In the data rows, 128 means zero.
Here are some numbered points:
[119 152 154 116 136 173 157  85 178  98 124 130] 0
[166  99 144 175 108  96 128  96 161 140 153  96] 1
[137 142 149 142 161 143 123 141 131 151 135 116] 2
[121 125 146 129 165 130 111  87 105 169  91 169] 3
[123 149  96  93 113  99  82 151 109 146 159 161] 4
[102 154 160 141 159  99 142 157 116 125 141  92] 5
[112 149  96 110 100 111  95 172 128 142 155 161] 6
[132 143 132 146 150 149 112 141 107 129 143 120] 7
[118 135 110  95 114 145  97 122 129 146 132 151] 8
[118 124 141 131 140 116 141 139  99 140 119 112] 9
[121 160 102 138 132 136 146 161 139 119 156 144] 10
[121 118 144 111 106 164 137  96 155 124 115 101] 11
[107 114 153 137 157 171 126 102 158 112  87 131] 12
[158  92 102 135 111 111 148 124 124 111 128 111] 13
[100 141  99 106 121 101  99 158 116 117 140 160] 14
[ 94 156 160  89  90 169 159  83 172 117 116 121] 15
[117 164 144 162 159  97 132 151 120 104 174  94] 16
[133 129 140 129 158 112 129 139 117 132 110  96] 17
[ 97 147 161 136 164 153 145 107 154 124 147 115] 18
[164 100 113 130 104 107 156 133 111  96 159 131] 19
[116 135 140 128 152 102 136 131 134 148 117 153] 20
[ 96 149 156 135 154 167 132  91 180 102 105 105] 21
[123 118 145 128  92 153 131  96 160 109 126 116] 22
[111 129 140 130  90  98 142 123 120 143 131 160] 23
[173  93 133 162 100 165  95  85 163 158  81 113] 24
[126 164 144 150 155 136 150 151 123 113 153 108] 25
[108 128 142  96  96 114 102 147 137 158 138 170] 26
[123 135  81 114 156 163 122  95 174 119 132 107] 27
[164  88 125 135 119 109 145 112 123  96 167 113] 28
[132 132 136 147 134 109 154 144 113 109 157 104] 29
[171  81 101 104  98 115 157 140 102 130 106 138] 30
[160  89 104  91  86 140 167 155 107 115 126 150] 31
[110 149 100 102 109 129 109 146 111 130 135 147] 32
[170 137 123 158 154 138 113 114 113 129 149  96] 33
[ 85 131 150 110 156 171 159  89 172 127  97 111] 34
[156 106 129 130 139 126 104 105 102 117 138  96] 35
[175  87 100  98 109 113 163 116 107  98 110 123] 36
[117 147  85  98 107 124  82 135  97 146 143 159] 37
[127 143 144 174 154 138 128 130 122  98 112 103] 38
[157 102 114 127 113  99 166 145 104 106 169 111] 39
[135 131 141 104  84 161 142  79 165 142  99 125] 40
[106 158  94  93  82 130  89 151 105 133 147 163] 41
[177 141  96 131 144  84 132  76 111 179  97 107] 42
[138 130 159 147 139  93 123 121 109 174 113 117] 43
[139 149 152 166 152  93 122 143 113 129 139  90] 44
[ 92 151 144 137 141 116 131 135 122 150 109 120] 45
[148  81  88 120 100  99 149  93 111 110  95 128] 46
[140 122 148 149 161 132 120 102 120 115 114 119] 47
[105 132 158 152 162 112 151 127  99 126 149  94] 48
[105 142 136 149 148 114 109 163 115 166 114 168] 49
[156  97 100 102 109 134 143 109 120 110 144 100] 50
[124 140  97 105  94 106 102 151 123 108 139 152] 51
[ 96 160 154 135 163 155 155  99 176 102 118  92] 52
[116 143 106 103 115 124  94 145 119 128 113 175] 53
[120 109 140 132 144 159 137 100 160 101 102 122] 54
[119 125 161 154 155 113 119 139 102 145 117 154] 55
[108 112 141  95 165 173 118  83 167 127  91 103] 56
[110 125 146 166 142 128 124 137 120 142  93  96] 57
[100 152  83  91 109  97  91 164 116 106 157 157] 58
[123 135 158 141 150 173 151  91 172  92  89 107] 59
[100 139 158 147 156 167 155 101 178  98 141 105] 60
[135 139 155 159 152 142 136 145 105 101 146 101] 61
[141 121 128 135 145 126 126 137 100 132 105 101] 62
[ 97 130 140 148 146 115 155 113 113 120 133  95] 63
[144 127 156 140 144 150 118 123 123 130 122 108] 64
[105 146 169 137 139 119 138 147 116 165 143  91] 65
[139 152  92  85 115 155  80 137 111 171 118 167] 66
[175  87  98 100  92 105 161  87 113 121 151 119] 67
[159 105  95 100 109 118 146 128 113 101 122 134] 68
[102 130 141 157 160 128 123 139 109 148 133 168] 69
[170  75  90 102 105 124 130  85 101 115 137 113] 70
New points follow, each followed by the numbers of its two nearest points above by angle, nearest first.
[124 130 120 130 142 116 111 137 104 145  98 167] 49 3
[156 149 150 161 137 104 128 141 128 157 149 121] 44 43
[148 139 144 139 159 132 118 155 116 164 147 113] 2 7
[ 94 141  92  85 107 126  82 155 111 156 101 175] 53 32
[106 137 162  83  88 142  84 145 118 160 139 175] 26 8
[149 137 147 146 141 136 124 156 115 149 135 111] 2 7
[125 120 135 118 154  97 138 143 118 139  97  96] 17 9
[119 116  90  83  92 109  80 157 124 100 110 154] 51 53
[179 149  90 137 159  93 145  89 111 179 112 125] 42 43
[113 143 153 111 153 144 138 111 157 158 109 114] 34 56
[ 93 154 141 106  82 157 134  96 163 112 123 126] 15 22
[118 132 110 145  96 157 146 107 161 103 108 125] 22 40
[ 87 158 171 106  88 171 163  91 178 127 147 113] 15 0
[133 147 132 157 142 135 113 158 112 142 123 117] 7 2
[112 136 101 120 120 117  97 150 127 137 117 170] 53 14
[ 96 145 146 114  88  97 145 137 105 142 120 173] 23 26
[106 132 154 158 157 130 133 138 113 142 110 103] 57 45
[119 122 153 138 154 125 124 107 113 153 110 153] 3 55
[115 131 140 115 136 114 141 127 132 133 104 100] 17 45
[ 97 150 155 105 103 153 147  96 157 128 118 114] 15 11
[149 100 117 173 107 109 142 103 162 139 166 123] 1 28
[119 145 137 164 142 120 120 164 130 133  99  98] 57 38
[120 126 104 148  95 153 143 103 170  98 106 123] 22 54
[146  84 126 159  95 109 121  90 153 143 152 130] 1 28
[108 143 162 100 156 153 149  97 176 156  93 119] 34 56
[148 109 120 113  88 141 149 159 118 120 136 136] 31 30
[150 109 134 164 155 123 117 105 112 102 102 105] 47 38
[152  93 130 152 139 158  78 157 155 166  89 126] 24 64
[166 118 106 166 153  96 113 169 113 160  92 100] 62 17
[161 105 123 126 149 127 129 104 112 110 127 114] 35 70
[116 142 113 127 113 159 149 150 132 132 163 135] 10 6
[139 139 152 160 148 117 130 126 122 106 108  96] 38 44
[ 87 147 160 151 156 115 147 126 120 148 101 105] 45 57
[114 114 162 154 154 111 111 130  99 162 103 171] 55 69
[157 119 152 169  87 132 139 142 128 113 114 103] 1 13
[168  77 115 131 105  97 155 103 124  92 174 115] 28 19
[153  96 128 174 113 105 129  98 155 142 161 117] 1 28
[ 97 157 145  92  92 153 141 103 161 113 124 131] 15 0
[170  87 104 127  84  93 165 137 111  90 170 142] 19 39
[131 133 133 147 133  99 108 143 146 113 156 109] 16 44
[121 110 141 139 156 124 130 147 105 121  91 171] 55 69
[123 164 146 154 134 142 155 153 118 106 159 103] 25 61
[123 115 141 153 155 158 121  82 116 114 109  99] 47 64
[155  97 127 146 134 102 148 134 132  98 114 105] 13 28
[156 114 146 156 161 122 120 103 105 110 120 119] 47 35
[116 134  97 133 154  87 134 101 137 168 101 172] 20 3
[174  88 101 101  94 103 156 100 112 127 150 123] 67 70
[170 158  96 131  94  88 151  95 107 115 132 130] 67 42
[108 129 154 156 159 138 130 143 111 150 101 107] 57 45
[131 125 160 100 100 115  93 139 124 131 116 167] 26 53
[154 100 121 123 127 110 160 111 130  96 153 111] 28 19
[118 159 159 164 159 141 137 142 141 123 152 107] 25 16
[100 139 164 162 150 105 147 139 105 127 164  90] 48 5
[139 151 149 163 149 104 128 147 114 120 140  93] 44 16
[168  75 146 166 150 169  76 157 161 177  79 113] 24 64
[110 149 150 158 156 140 153 159 134 131 174 105] 25 16
[112 118 150 143 167 109 142  99 103 173 108 171] 3 20
[ 90 116 162 122 165 178 155  85 176 125  97 107] 34 21
[118 129 131 117 148 122 107 108 113 158 110 169] 3 20
[148 142 154 164 158 139 140 141 112 104 156 103] 61 25
[146 127 158 146 140  93 126 107 110 171 106 132] 43 42
[162  78 105 116 108 134 148 108 133 116 143 100] 50 70
[141 114 148 172 167 124 109 108 111  98  99  98] 47 38
[114 137 154 135 150 109 142 141 122 137 108 169] 20 55
[113 133 145 146 145 118 117 123 128 146 114  99] 57 45
[129 160 146 172 144 132 111 133 116 112 132 103] 38 61
[136 128 148 152 159 146 133 132 143 106 109 109] 38 59
[130 154  89  84 110 155  82 144 115 156 118 168] 66 8
[117 142 110 128 113 164 145 145 133 130 158 122] 10 25
[119 127 150 149 156  88 151 126 122 117 126 171] 20 55
[153 104 104 124 102 133 151 158 107 134 155 141] 31 19
[127 141 137 172 152 132 130 139 118  94 128 103] 38 61
[166 152  83 154 148  99 132  91 101 179 108 109] 42 43
[132 132 150 154 162 142 139 135 144 108 115 107] 38 59
[148 147 156 166 154 140 142 149 107 102 164 105] 61 25
[121 142 120 161 112 128 107 166 140 163 130 148] 49 6
[129 131 148 166 163 113 122 135 111 148  87 165] 55 49
[102 132 142 132 146 141 112 106 161 139  97 138] 12 21
[102 122 160 156 159 128 132 133  97 146  95 161] 55 69
[104 143 144 141 159 105 111 162 103 169 114 173] 49 69
[158 116 122 149 114 114 125 114 128  89 136 165] 19 28
[106 144 160 133 159 118 143 138 129 123 133  96] 5 48
[156 154 156 164 167 146 112 137 115 106 156  97] 61 7
